The rows below come in pairs that one turn or mirror swaps. Which row does each named row swap with?
The rows were stretched afterwards, more along some directions than others.
rebu: [-13  -2  -5  12  14  -1 -11   1   6  -4  13  -9   0   5   4 -20 -10  15
  19   2   4 -12 -25  -4 -11  -2  -9]
makob: [ 10  14  -6 -13  -4  14  -6  18  -5 -23  -2   8  -4  -4   4 -11  15 -10
  -4  -2   4 -15   7  19 -13  -4  -6]
detu: [ -4   2   8  11 -15  -3   6 -11   1  45  -4 -11  -9  -1   0   2   8   6
   4  -8  13  13 -17  -4  22 -19 -10]
sati: [  0 -24  13  29   9  -5  11  -9  -1  -8   8  -9 -11 -18   3  -5   6 -14
   2   2 -24   9  24   3 -15  -8   8]
gepi: [  8 -16  13  -6  15 -12 -16 -18  -5  -4  -2 -24   0   8   6  -4 -17   2
   6  -5 -10  -3 -21   1   4  -8   1]
guf: [ -6  13   0 -14  19   7 -10  24  14 -10   3  -2  -9 -17   0 -26  17   0
   2 -10   2   2  15  13   4  16 -18]
tuvo: [  4 -14   8  -9  18  -6 -15 -20  -5 -14  -8 -19   0   5   8 -10 -28  -1
   5  -2 -15  -6 -13   0  -1  -6  -3]
Domuv: [  8  12   4 -39  10   1  -9  11 -18  -1   8 -15   2   7  -8  10   6   8
 -10  -7 -19  14   9 -10   4  26  -2]
Marid: [  7  -9  -7   6   2  -5  23 -21   9  25  -2  -3   2  -8  10  17 -11 -16
  -9  10  -2  -8  11 -29   7 -32 -19]
suz: [  6  -7 -25  14  -2  10 -13   4  -6  -6  20  27  -9   6  -3  31  -9  19
  14 -13   2   9  20   8 -20   7  19]
Tabi: [ -9  -3  -5  41  -8 -22  -5 -16  19  -2   1   8  -4  -3 -11 -12  20   5
 -14 -16   1   8   1  21  -5 -23 -20]
Pid: [ -3 -20  14  29   6   7  19  -3  -1  -5   3  -5 -11 -17   6   0   2 -19
  11  -2 -16   7  18  10 -17 -13  15]
Veb: [ -3  15  -4  16 -25  16  -2  21  -1  -7   0  32  24  -9  -4 -13  -1  -9
   2  23   5   5   0   5 -14   9  -9]
Lofe: [  8   4  19  -2 -14 -24   7 -28 -14  11  20 -17  13  -7  -9 -16   9   1
 -10  19  -7  11   6  -6  16  -3  15]
nolu: [  2  10  -7  -8 -14   6 -21  -2   7   6 -19 -15  21 -24   4 -11  10  -9
 -24 -14   5  14  -5   8  27   2  -8]
Vop: [  1   1  13   6 -20  -4  -5  -7  -2  39  -8  -8  -2  -7  -1  -6  10   1
   2   3  17  11 -12   2  23 -27 -14]
zapa: [ 10  -1  21  -3 -15 -15   4 -27 -17  17  24 -21   8   0  -6  -6   8   2
  -3  19  -6  13   4 -10  16  -4  15]
Loku: [ 11  11  18 -15 -14 -18   7 -26 -19   7  15 -11   9  -2  -4 -14   3  10
   0  27  -3   6   3 -12  15   2  22]
Rigu: [ 10   2 -25   8  -3  16 -20   9  -3 -11  13  25  -4  11  -4  29 -10  21
  15 -10   7  10  20  12 -16  13  18]
Kem: [-32 -19  -3  21 -23  -1  16  -9  18  25 -11  11   6  -8 -23 -14  -7 -16
  -9 -19   9  20  -2 -17  27 -26 -21]
mifop: [ -1  10  -5  16 -20  13   6  16  -2  -3   1  28  17   0  -2  -7  -6 -16
  10  26   2   3  -7   2  -9   4  -6]
Kes: [ -5   4  -7 -16  20  -9  -2  19  14   4   7  -9 -15 -20   6 -31   5  -2
   0  -9   8  -3  27  13   4  -7 -17]
Ponu: [-23  -9  -9  37  -5  -7   8 -43  20   6 -13 -17  -1   8  -1 -23   9  -6
  -2   7  -5   2   6  18  24 -31 -27]
Pado: [ 20   0   8  -2   7  12 -20  37  -3 -10  -6   0  -5  -7   4   0  -3 -15
   1  11  17  -2   4  -2  -9  13  16]
Tegus: [  8  13  -9   4  -8   0 -30  10 -17   1  11  26  -2 -11  -4  15   3  18
   5   4  -8   1  27  19 -26  19  -7]
peve: [ 22 -14  -2  17  -1  -8  22 -15   6  18  11  -4   4 -11  18  16 -12 -13
 -12 -10  -6 -10   0 -22  -4 -34 -15]
dile: [  3   3   7  -8  25 -23  -5  27  11  -7  15 -13 -12 -13   1 -29  23   9
  -1  -7   0  -5  16  11   1   4 -16]
keb: [ -4   0 -19  24  -8 -14 -16 -27  10 -11  -6  12   3  18 -10  -4  -8  21
  -6  14  21 -11  23  10  11   3  -2]
kuzif: [-33 -20  -4  23 -19  -8  20  -3  13  20  -9  19   2  -3 -21 -14  -9  -4
  -3 -10   2  18   9 -20  11 -29 -21]
vovam: [  4   5   6 -13  17  -2   1  16   9 -19  11 -12  -4 -11   6 -14  26   5
  -4  -4  10  -6  10  18   4  -1  -7]
sur: [ -7  -7  -7  35  -7 -23 -16  -4  16  -8   6   9  -3  -7 -11 -21  12   4
 -21 -22  -1   9   7  22  -8 -12 -17]
vin: [  3   4 -11   2 -17   2 -21 -15  10   2 -17 -16  19 -22  -3  -2  15  -8
 -28  -9   0   9   2   2  24  -5 -14]
Gos: [  6 -23  13  13   8 -22  25 -25   6  14   2 -11   9  -5   6  11  -6  -8
  -6  12 -16 -12   1 -36   9 -28 -19]
Rotar: [  3  17  -7 -10  -3   3 -10  21  -8  -8  -5   4   3  -9   5 -16  11 -17
  -8   5   3 -14  12  25  -4 -12 -16]
Ziv: [ 25   7   6  -1   1  15 -19  34  -7  -7  -5  -1  -5  -7   4  18   2 -19
  -2   8  17  -4   8   1 -12  12  24]
Zavu: [ -6 -18  11  33   3   5  19 -15   0 -13   3  -2  -4 -21   3 -12  -1 -18
   3   2 -18   5  21   8 -15 -12   9]
nezi: [  4  10  -8   4 -18   5 -16 -12  10   5 -15 -10  21 -15  -2  -1   9   1
 -21  -9   7  15   1   5  24  -9  -5]
kiv: [ -5 -26   2  19 -24 -18  26 -40  -1  25  -1   1  -2  -2  -4  -6  -3 -23
  -8   2  -4  -2  17 -18  17 -48  -8]
lita: [  3 -17   3  12  -2  -8  16 -38   4  18   4   3   5  -4  -4  25 -11  -6
  -8   9  -5  -4  12 -43  10 -17  -8]
kadi: [ -2 -14  16  31   7   3  20 -12   0  -9   3  -7 -10 -13   5  -4   0 -16
   7   4 -21   3  14   5 -10 -14  11]
kogiv: [  2   9 -19   9   0  -3 -30 -13   4 -14  -4  10   5  15  -6  -1 -10  16
  -3  19  19 -16  17  10   1   2  -2]
Livi: [-13 -27   9  21 -23 -22  31 -47  -8  24   2  -2  -1   2  -9  -2  -3 -10
  -2   9  -6  -1  12 -12  15 -58  -3]
movuz: [  7 -17  19  -7  11  -5 -10 -25  -6  -5  -4 -24  10   3   7  -9 -21  -7
  -4  -2 -17  -6 -25  -7  10 -10  -3]
lafof: [  0  19 -10  14 -27  11  10  15  -1  -3  -3  33  14   3  -1  -4   2  -8
   8  28   3   6  -3   0  -9   8  -5]
gon: [  0  21 -15   1  -4   2 -33  18 -11  -2   5  26  -4 -14  -5   8  -3  23
   5  -3  -6  -4  23  17 -25  30  -7]
tinar: [ 24   7   3   3  -2  15 -19  27  -5  -6  -2  -2  -8   1   1  15   1 -19
  -1  10  21  -4   6  -2  -5  11  21]
baret: [ -8 -26   9  24 -15 -21  33 -43  -5  29   2 -12  -3   2   2  -3  -2 -21
  -2   5  -2  -4   6 -10  19 -63  -8]
mefeb: [-31 -19  -1  21 -23 -11  12   0  12  25  -9   5   0  -6 -27 -12  -1 -10
  -6 -11   6  20  13 -20  25 -29 -23]
fal: [ -1 -26   4  21  -7 -10  21 -40   8   5  -3  -6   9  -2   3  27  -4 -17
  -9  13  -9 -13  11 -27  13 -31 -14]
ruza: [  1   6 -20  11  -3  -3 -21 -13   9 -11  -2  13   2  15  -7  -5  -6  22
  -3  12  27  -9  13   5   1   8  -2]
sov: [ 10  23  -2 -27  -4  19  -6  22 -10 -17  -8   9   3  -2   7 -13  14  -9
  -2   9   8  -9   2  21  -7   3  -6]
Bozi: [  7  21  -7 -21 -11  14  -9  30 -12  -7 -10   6   4   4   3  -7  16 -15
  -5   9   5  -4   2  24  -1   2 -12]
rer: [-12   6  -9  26  -1  -3   4 -33  15  -5 -11 -19  -5  11   0 -13  12   6
  -2  17  -6  -9  -2  17  22 -20 -25]
tus: [ -9 -24   4  25 -26 -15  28 -52  -3  21  -2   0  -7   5  -6   8  -2 -17
  -1  12  -5  -4  13 -17  12 -54  -6]
Sem: [ -3 -21  13  33   5  -5  12 -17  -2  -3   7  -9 -11 -21   4  -4   5 -20
   0   1 -21   8  26   9 -13 -11   5]
kana: [ -6  -3 -11  35  -7 -26 -11 -11  19  -2  -4   1  -8  -4  -9 -18  11   3
 -20 -17   5   9   4  16  -2 -24 -20]
muzuz: [  9   8   2 -28   8   8   0  13 -23  -4  14  -1   9   4 -10  18   5  12
  -8  -7 -17  17  16 -10  -6  25   2]
lep: [  8  -9  14  -9  12  -5 -21 -24  -4  -9  -9 -18   6  10   3   2 -21  -2
   6   2 -10 -12 -18  -2   6  -2   0]
lon: [  2 -25   8  18 -18  -9  30 -48  -4  12   0  -8  -3   4   0   7   0 -19
  -6   2  -5 -10   3 -17  10 -50  -2]
ral: [-20  -4 -10  26  -2  -4   2 -43  17  -3  -9 -20  -2   4   0 -17   7   1
  -2  11 -14  -4   4  10  15 -17 -29]
sete: [-14  -5  -8  25   0 -27 -17 -30  11   2   7 -21  13  -8   0 -22  10   6
 -17 -12 -14   3   3   2   1  13 -21]
Zapu: [ -6  -5  -9  35  -6 -26 -17  -7  16  -8  -3   5  -1  -8  -9 -15  12   5
 -17 -17  -3   6   2  20 -11 -15 -20]
nad: [ 17   8   4 -13  16 -15  -9  21   9  -2  18 -19  -9 -30  12 -31   7   3
 -13 -23   4 -11  12  14  -1 -14 -12]
segog: [ 18   4   9   2   4  16 -18  32  -5  -7  -6   1  -5  -9   5   3  -5 -21
   2  12  21  -5   2   1  -8   5  14]
Sok: [  7 -10 -24  10   4  14 -12   7  -4 -14  20  26 -10   9  -3  24  -5  22
  18 -14   8   8  19  12 -21  10  19]
pulom: [  4   9   1 -15  13 -13  -7  33   1  -3  22  -6  -7 -27  -1 -25  23   5
  -4 -11   2   2  14   6  -3  15 -11]
Kisud: [  7   8  -3 -29   7   8 -11   4 -18  -6  16  -1   6  -1 -12  22   2   6
 -15 -14 -22  12  15  -6  -4  31   3]
selo: [ 18  21  -2 -28   1  16   0  25 -13 -12   5   7  -1  -7   8 -11  14  -8
  -3   8   0 -14   4  12 -11  -8  -5]
kuges: [  4 -23   6  10  -2 -11  25 -22  -3  20  10  -5  11 -15   4  15  -8 -15
  -5   5 -15  -3   1 -41   5 -16 -12]
nug: [ 23  10   8   2   1  11 -16  28  -3 -11  -6   3  -3  -2   3   7  -3 -15
  -4   8  19  -4   6  -1  -4  14  23]

kiv pairs with selo
baret pairs with Rotar
sete pairs with rebu
Ponu pairs with kogiv

